[[148 116 125 143]
 [145 105 117 116]
 [104 148 129 117]
 [143 129 137 111]
 [125 151 136 126]
 [150 116 123 127]
 [112 150 118 139]
 [125 114 125 147]
 [142 143 106 125]
 [134 149 111 121]
 [107 109 109 151]]
->
[[107 109 109 151]
 [148 116 125 143]
 [145 105 117 116]
 [104 148 129 117]
 [143 129 137 111]
 [125 151 136 126]
 [150 116 123 127]
 [112 150 118 139]
 [125 114 125 147]
 [142 143 106 125]
 [134 149 111 121]]

[[148 125 114 146 118]
 [122 132 120 125 128]
 [141 134 147 133 113]
 [131 125 141 132 131]
 [110 103 122 148 145]
 [135 122 127 116 147]
 [125 152 148 146 140]]
->
[[125 152 148 146 140]
 [148 125 114 146 118]
 [122 132 120 125 128]
 [141 134 147 133 113]
 [131 125 141 132 131]
 [110 103 122 148 145]
 [135 122 127 116 147]]

[[128 129 124 125 127 130 127 127 127 131 130 127 127]
 [128 125 130 127 128 127 129 127 128 128 125 126 128]
 [133 128 134 119 133 133 122 137 132 124 135 135 129]
 [132 133 113 136 137 135 101 132 130 131 128 138 119]
 [127 129 125 127 128 129 127 128 129 128 130 127 128]
 [128 129 125 128 128 128 127 127 125 131 128 128 127]
 [127 129 128 130 128 129 127 128 130 127 129 128 128]]
->
[[127 129 128 130 128 129 127 128 130 127 129 128 128]
 [128 129 124 125 127 130 127 127 127 131 130 127 127]
 [128 125 130 127 128 127 129 127 128 128 125 126 128]
 [133 128 134 119 133 133 122 137 132 124 135 135 129]
 [132 133 113 136 137 135 101 132 130 131 128 138 119]
 [127 129 125 127 128 129 127 128 129 128 130 127 128]
 [128 129 125 128 128 128 127 127 125 131 128 128 127]]

[[151 102 137]
 [148  99 150]]
->
[[148  99 150]
 [151 102 137]]

[[149 126 129 125 122 120 141 118]
 [135 126 109 139 120 133 132 120]
 [143 130 138 133 139 120 126 141]
 [140 132 131 133 142 114 115 137]
 [139 125 125 148 124 133 132 136]
 [146 126 138 133 130 118 142 130]
 [139 132 128 131 142 116 115 135]
 [141 132 129 132 141 114 121 133]
 [146 125 137 130 129 120 140 125]
 [139 135 131 129 140 114 119 135]
 [138 125 123 149 121 134 128 135]]
->
[[138 125 123 149 121 134 128 135]
 [149 126 129 125 122 120 141 118]
 [135 126 109 139 120 133 132 120]
 [143 130 138 133 139 120 126 141]
 [140 132 131 133 142 114 115 137]
 [139 125 125 148 124 133 132 136]
 [146 126 138 133 130 118 142 130]
 [139 132 128 131 142 116 115 135]
 [141 132 129 132 141 114 121 133]
 [146 125 137 130 129 120 140 125]
 [139 135 131 129 140 114 119 135]]

[[125 119 124 145 146 141 126]
 [143 143 115 149 151 113 146]]
->
[[143 143 115 149 151 113 146]
 [125 119 124 145 146 141 126]]

[[129 128 135 126]
 [124 130 133 127]
 [125 129 135 127]
 [113 121 135 129]
 [122 157 124 146]]
->
[[122 157 124 146]
 [129 128 135 126]
 [124 130 133 127]
 [125 129 135 127]
 [113 121 135 129]]

[[146 105 155]
 [125 108 152]
 [138 134 108]]
->
[[138 134 108]
 [146 105 155]
 [125 108 152]]
---
[[130 132 129 129]
 [134 132 128 128]
 [132 127 127 128]
 [133 126 122 125]
 [139 118 121 108]
 [111 106 130 122]
 [118 104 124 113]]
->
[[132 129 129 130]
 [132 128 128 134]
 [127 127 128 132]
 [126 122 125 133]
 [118 121 108 139]
 [106 130 122 111]
 [104 124 113 118]]

[[137 116 108 112]
 [124 115 117 118]
 [114 120 114 123]
 [135 107 118 107]
 [107 126 127 126]
 [126 113 129 115]
 [130 127 126 121]
 [133 110 101 108]
 [150 126 121 127]]
->
[[116 108 112 137]
 [115 117 118 124]
 [120 114 123 114]
 [107 118 107 135]
 [126 127 126 107]
 [113 129 115 126]
 [127 126 121 130]
 [110 101 108 133]
 [126 121 127 150]]

[[156 114 122 109 127]
 [110 118 135 117 133]]
->
[[114 122 109 127 156]
 [118 135 117 133 110]]

[[140 136 135]
 [150 121 138]
 [151 124 135]
 [129 132 127]
 [148 135 132]
 [125 130 129]]
->
[[136 135 140]
 [121 138 150]
 [124 135 151]
 [132 127 129]
 [135 132 148]
 [130 129 125]]

[[144 104]
 [127 115]
 [134 131]
 [133 130]
 [128 128]
 [144 139]]
->
[[104 144]
 [115 127]
 [131 134]
 [130 133]
 [128 128]
 [139 144]]

[[129 114]
 [129 134]
 [122 106]
 [127 119]
 [129 124]
 [124 107]
 [137 119]
 [123 110]
 [126 125]]
->
[[114 129]
 [134 129]
 [106 122]
 [119 127]
 [124 129]
 [107 124]
 [119 137]
 [110 123]
 [125 126]]

[[138 145 128 120 145 136 134 136 114 127 112]
 [145 135 116 123 124 144 118 126 135 132 145]
 [134 126 151 134 118 119 131 142 125 142 126]
 [121 140 113 112 115 135 131 121 145 146 117]
 [111 110 130 130 146 130 141 128 145 117 141]
 [128 128 130 133 120 123 117 137 118 133 126]]
->
[[145 128 120 145 136 134 136 114 127 112 138]
 [135 116 123 124 144 118 126 135 132 145 145]
 [126 151 134 118 119 131 142 125 142 126 134]
 [140 113 112 115 135 131 121 145 146 117 121]
 [110 130 130 146 130 141 128 145 117 141 111]
 [128 130 133 120 123 117 137 118 133 126 128]]

[[121 126]
 [113 105]
 [104 107]
 [131 128]
 [150 114]
 [112 144]]
->
[[126 121]
 [105 113]
 [107 104]
 [128 131]
 [114 150]
 [144 112]]

[[141 127 129 122 128 138]
 [125 113 123 140 127 127]
 [107 146 109 109 113 146]
 [140 130 128 122 130 130]
 [114 108 107 148 111 111]
 [132 134 125 131 118 140]
 [116 113 141 136 120 122]
 [140 121 117 114 127 134]
 [126 126 127 123 123 135]
 [138 121 127 110 121 136]
 [127 125 122 135 127 129]
 [129 122 132 126 137 132]]
->
[[127 129 122 128 138 141]
 [113 123 140 127 127 125]
 [146 109 109 113 146 107]
 [130 128 122 130 130 140]
 [108 107 148 111 111 114]
 [134 125 131 118 140 132]
 [113 141 136 120 122 116]
 [121 117 114 127 134 140]
 [126 127 123 123 135 126]
 [121 127 110 121 136 138]
 [125 122 135 127 129 127]
 [122 132 126 137 132 129]]
---
[[110 115 140 117 150 125 146 125 149]
 [146 140 117 139 107 130 111 131 108]
 [149 144 115 143  99 130 105 132 103]]
->
[[149 110 115 140 117 150 125 146 125]
 [108 146 140 117 139 107 130 111 131]
 [103 149 144 115 143  99 130 105 132]]

[[128 128 128 128 128 127 127]
 [131 105 139 132 133 138 141]
 [138 124 111 128 139 120 133]
 [141 114 126 138 144 115 119]
 [127 128 127 129 128 128 128]
 [112 123 128 137 115 116 121]]
->
[[127 128 128 128 128 128 127]
 [141 131 105 139 132 133 138]
 [133 138 124 111 128 139 120]
 [119 141 114 126 138 144 115]
 [128 127 128 127 129 128 128]
 [121 112 123 128 137 115 116]]

[[101 120 140 140 141 132 138]
 [126 122 137 115 123 127 124]]
->
[[138 101 120 140 140 141 132]
 [124 126 122 137 115 123 127]]

[[131 141 116 100]
 [135 114 135 126]
 [124 117 136 134]
 [119 135 126 123]
 [118 116 143 149]
 [133 115 134 134]
 [108 147 134 135]]
->
[[100 131 141 116]
 [126 135 114 135]
 [134 124 117 136]
 [123 119 135 126]
 [149 118 116 143]
 [134 133 115 134]
 [135 108 147 134]]

[[130 130 139 120 130 112 128 128 123 137 133]
 [127 137 123 137 154 130 143 140 128 113 106]
 [123 118 104 148 128 153 125 138 123 133 123]
 [128 130 127 125 135 127 155 127 123 111 125]
 [126 129 119 144 141 136 110 141 129 138 114]
 [126 122 119 126 120 139 155 121 124 111 134]
 [130 136 136 131 139 119 103 136 134 141 118]]
->
[[133 130 130 139 120 130 112 128 128 123 137]
 [106 127 137 123 137 154 130 143 140 128 113]
 [123 123 118 104 148 128 153 125 138 123 133]
 [125 128 130 127 125 135 127 155 127 123 111]
 [114 126 129 119 144 141 136 110 141 129 138]
 [134 126 122 119 126 120 139 155 121 124 111]
 [118 130 136 136 131 139 119 103 136 134 141]]

[[115 126 122 133 152 136  99 131 146 125]
 [119 126 127 143 136 104 108 104 134 108]
 [121 122 116 126 130 113 111 118 126 108]]
->
[[125 115 126 122 133 152 136  99 131 146]
 [108 119 126 127 143 136 104 108 104 134]
 [108 121 122 116 126 130 113 111 118 126]]
